In the rows, 128 means zero.
Rotation paths and how fast each direction turns (degrees per step):
Each turn is a multiple of 5 degrees from 10 to 175, or 0.
Each row of a path follows its step; steps can be skipped.
path 1
step 0: [134 123 126 127 125 135 121 126 136 125 117 139 120 127 118 124 131 127
 142 131 121 127 126 115 130 135 124 131 130 128 123 121 133 128 123 126
 131 118 126 138 131 128 135 126 133 114 137 121 127 139 121 138 127 134
 118 134 131 128 120 121 128 133 130]
step 10: [136 124 119 124 128 127 134 131 130 132 120 124 127 119 131 142 127 131
 133 131 122 125 120 129 122 128 124 134 130 125 131 126 123 129 128 130
 123 127 126 139 123 141 122 133 125 118 128 128 130 150 131 128 132 122
 135 136 127 132 131 129 148 124 134]
step 14: [134 129 112 126 131 146 132 124 124 135 124 118 124 119 121 130 129 122
 121 131 122 122 120 123 134 128 121 132 127 135 120 133 119 131 123 122
 126 131 130 121 126 129 122 121 119 125 130 134 130 137 130 136 137 123
 131 113 129 129 120 128 135 134 132]
step 18: [130 123 125 129 132 134 127 122 125 133 122 129 126 135 133 132 121 124
 135 127 122 130 110 121 119 137 121 141 125 125 127 128 116 134 128 123
 132 128 131 122 126 131 135 124 116 123 133 123 128 140 126 141 128 125
 114 136 134 130 134 134 134 129 127]
step 19: [126 123 117 124 130 136 125 124 131 132 127 122 127 119 125 134 133 117
 121 134 131 130 105 121 133 133 124 120 121 133 119 131 121 127 122 119
 129 124 114 128 123 135 128 131 119 126 135 133 128 136 131 133 130 122
 119 124 138 132 123 132 130 129 133]
step 20: [120 125 121 129 127 132 118 115 129 130 134 120 127 117 120 131 135 131
 121 130 132 124 124 123 136 131 119 125 133 132 119 127 122 127 118 132
 130 124 129 133 124 128 124 119 131 120 141 139 126 136 131 116 127 129
 132 129 129 119 131 141 133 140 136]
step 24: [119 113 119 121 117 126 125 115 131 129 120 128 126 123 124 134 129 130
 134 133 131 131 119 119 128 124 125 125 121 134 125 128 126 126 130 118
 134 127 115 129 129 127 134 129 121 122 136 133 127 138 131 131 124 131
 110 134 139 130 125 129 121 137 131]
step 28: [129 123 131 130 133 132 122 121 136 126 123 124 132 110 129 131 132 131
 137 127 121 131 123 124 132 139 130 133 138 128 130 125 131 117 123 125
 127 117 124 148 123 129 127 123 120 127 136 138 127 140 135 129 120 136
 124 133 127 125 122 126 133 127 123]
step 32: [124 135 120 120 124 129 120 118 122 120 123 135 123 120 113 130 131 128
 139 127 126 116 124 125 133 124 122 131 134 126 125 126 125 127 122 130
 129 119 127 135 127 130 126 128 134 117 140 132 134 137 127 129 132 133
 123 124 126 131 119 126 133 142 143]
[128 129 127 127 127 128 130 129 124 125 126 128 127 126 125 130 128 124
 129 131 129 130 129 129 126 129 129 126 128 127 129 128 131 130 130 129
 127 129 126 128 130 127 130 130 129 128 130 126 127 129 128 130 130 129
 127 127 133 131 128 129 128 130 129] : 135
[130 127 125 128 130 128 129 130 127 132 128 127 129 130 128 129 126 124
 128 130 126 128 128 127 130 128 127 128 127 125 132 129 127 130 128 127
 126 129 131 126 127 128 128 130 128 128 125 129 130 130 128 130 126 127
 130 127 128 128 129 130 128 125 130] : 90
[129 126 127 131 126 126 129 125 128 125 129 128 126 131 127 128 129 129
 131 127 128 127 129 127 126 126 126 129 130 126 130 128 126 127 130 128
 129 128 128 124 126 126 130 127 129 127 130 129 129 127 127 128 128 124
 127 130 127 130 129 127 127 129 132] : 125
[130 128 127 129 127 126 127 124 127 132 128 132 129 127 131 129 128 124
 127 128 127 127 127 128 127 129 127 126 126 129 128 130 129 127 127 127
 128 130 124 125 129 126 128 124 126 129 128 130 125 127 128 128 128 129
 127 127 129 126 130 127 128 128 127] : 65
[128 122 131 127 130 127 128 131 128 127 128 129 127 129 131 128 128 128
 130 133 127 130 130 127 127 127 130 130 128 129 129 130 127 125 126 128
 130 128 128 128 129 131 128 128 127 126 126 127 126 129 130 129 128 130
 127 130 130 128 130 126 128 128 128] : 60
path 2
step 0: [116 127 133 130 129 113 135 123 142 125 127 121 131 132 129 139 131 129
 124 123 125 123 130 135 108 125 128 130 139 128 128 125 135 129 127 119
 126 115 125 126 126 122 118 124 126 126 137 130 132 116 128 133 128 139
 132 134 136 129 125 125 128 134 132]
step 5: [126 119 128 129 122 115 127 132 139 133 125 126 127 126 116 138 126 129
 136 122 121 136 126 132 135 130 131 139 128 124 131 114 135 131 122 123
 125 142 136 128 131 130 128 122 122 132 135 133 128 127 132 125 126 128
 138 130 124 127 123 143 118 129 141]
step 6: [123 136 136 138 117 117 138 128 132 130 129 118 138 125 131 136 132 128
 129 120 123 129 130 143 133 127 135 127 127 123 129 115 135 129 129 134
 123 121 122 120 128 122 122 126 119 131 133 131 128 119 121 133 135 125
 126 138 125 125 132 128 118 118 135]
step 10: [134 133 130 140 117 124 137 127 136 134 140 127 128 126 128 129 137 123
 132 124 125 131 125 133 132 131 116 129 126 128 127 122 142 135 138 123
 120 123 124 130 129 127 125 135 132 125 134 134 128 141 111 119 119 131
 130 126 132 123 135 124 128 130 141]
step 15: [130 137 117 132 118 131 122 124 128 135 133 123 126 132 140 120 140 128
 131 115 125 133 125 133 127 123 139 138 121 118 132 125 127 135 127 113
 125 132 122 131 129 118 130 122 132 127 133 131 121 124 135 131 127 127
 131 117 130 114 134 133 131 134 130]
step 17: [130 121 125 126 120 121 133 121 147 127 128 123 128 120 126 128 127 124
 134 122 122 126 129 127 125 117 129 127 138 125 115 123 131 140 128 115
 121 133 128 123 122 135 136 128 121 133 138 136 132 123 130 136 139 127
 134 125 137 133 135 126 128 135 129]
step 21: [133 126 128 129 134 115 120 125 134 134 127 120 132 125 133 128 139 124
 120 119 139 132 135 126 131 129 126 137 137 124 129 130 130 134 123 116
 117 136 121 127 129 127 136 133 121 136 132 142 122 134 132 126 128 133
 131 121 121 114 135 131 135 132 127]
step 25: [130 132 127 131 134 126 137 132 131 139 113 123 126 118 126 120 130 130
 115 120 134 132 134 129 134 109 130 122 139 130 139 126 129 138 130 116
 125 129 131 119 132 123 120 133 130 130 132 134 125 122 129 129 131 130
 113 131 122 130 132 128 127 133 131]
step 31: [131 124 122 140 131 121 120 134 126 128 129 126 131 129 126 118 133 144
 126 118 137 136 128 136 122 116 133 121 123 132 135 129 135 126 122 124
 113 129 127 123 132 123 105 123 132 125 132 135 128 126 130 128 125 133
 123 128 133 130 132 130 128 128 132]
[130 130 125 129 125 129 129 125 130 129 130 129 129 130 129 129 129 126
 128 126 126 127 129 130 129 128 128 127 127 125 129 127 128 130 128 128
 129 132 128 128 128 130 132 128 130 129 130 129 128 131 128 130 126 126
 128 128 127 130 129 125 128 127 126] : 10
[126 128 129 126 128 124 128 127 127 126 127 127 126 126 127 126 127 128
 129 126 131 128 128 126 128 130 127 128 130 128 127 126 131 131 130 126
 129 127 131 129 129 129 132 128 127 128 128 129 129 129 127 129 127 128
 126 129 124 130 127 130 126 129 125] : 90
[127 127 127 129 130 130 126 130 129 126 128 131 127 128 129 125 131 127
 123 127 128 130 129 129 129 130 126 129 126 127 128 129 130 129 128 125
 127 130 128 131 129 128 127 126 129 129 127 129 124 129 126 128 126 129
 129 128 128 127 128 129 126 132 131] : 65
